Families of rows that turns and mirrors carry onto each other, the same ones carrying the whole set onto itself: the rest of each named row's family, in list order
4 families of 8 rows
zagav: [ 22  22  24 -17  23 -18  27  32 -10  25  26   1   1 -36]
buluk: [-16  16 -17  22  21  27 -20   5  -5  -2  24  43  10 -40]
gofe: [ 26 -12  11  -6 -23 -31  19  33 -24   4  30  14   1 -50]
pilol: [ -9  -3 -18  25  22  32  -4  -9 -28   8  48  38  30 -35]
vaf: [ 20  29  33 -12  14 -27  25  27 -13  23  19  16  22 -37]
Zer: [-11   9 -24  18  41   7  -2 -19 -17  20  49  53  -4 -43]
tumo: [ 14   0  11  -3   9 -60  33  20 -27   7  26  39  -8 -43]
Perel: [  6 -14   5 -12   7 -56  32  26 -17   6  56  20  14 -36]
Geza: [-18  21 -19  19  34  20 -15   4  -8  -1  25  47   0 -39]
luvuv: [ 13 -15   8 -15  -6 -49  32  29 -14   2  55  12  18 -41]
Dafe: [ 19 -13 -54  -3   8  18   8   5 -23  -3  33  24  -1 -35]
koti: [ -3   4 -14  18   4  25 -17 -10 -12  17  46  45  25 -47]
meti: [  3   3 -40   7  16 -17  11  -5 -31  -2  12  63  32 -26]
Mosu: [ 10 -19  18   2  -8 -15  16  46 -37   9  43   4   7 -57]
nol: [ 13  21  20 -10  27 -22  20  19   2   4  45  -7  -4 -50]
litu: [ -5 -24 -36  21  24  17   6   3 -44  -3  48  39   7 -34]
tasa: [ 16  11  29  -9   3 -34  26   5   2  24  60  18  24 -41]
nom: [-13  -3 -33  22   9   4 -12  13 -30  -7  12  65  -5 -36]
Kab: [-13   1 -18  23  43  18   3 -19 -31   7  52  43  16 -33]
nizi: [ -8   0  22   6  33 -54  26  32 -43  12  36  34   3 -45]
vam: [-10 -10 -33  20   8  11 -11  16 -29  -7  18  56 -12 -36]
Mugag: [ -5  14  45  11   6 -26   8  26 -25  21  38  26  35 -51]
Filu: [  8  28  32  -2  11 -35  15  17  -1   4  33  17  34 -45]
Duf: [-22 -16 -40  18  20 -14  -7   9 -29  -4  34  63  30 -37]
labi: [  3  15 -37   0  47   5  11 -18 -15   9  33  42   1 -28]
sifuv: [ 24  -1  10 -15  -2 -31  25  46 -25  11  15  10  13 -36]
Loga: [ 17   6  10 -17  14 -47  37  40 -27  15  17  21   0 -34]
givus: [ 12  13 -28   7   0  25  -3  -7 -10   4  28  34  42 -33]
sebo: [-15 -22 -32  26  19   2   3   1 -45  -2  39  54  28 -30]
lebo: [ 18   6  27 -10  13 -32  27   7  -2  23  63  13   8 -39]
vigu: [ -9 -26 -50  10  21   5  -8  19 -26 -10  44  30   1 -42]
Zatof: [  4   5  29   0  36 -15  21  25 -24  21  55   1 -13 -53]

The rest of the family of Duf: gofe, Zer, tumo, koti, nol, Filu, vigu
The rest of the family of buluk: Perel, Geza, luvuv, tasa, nom, vam, lebo

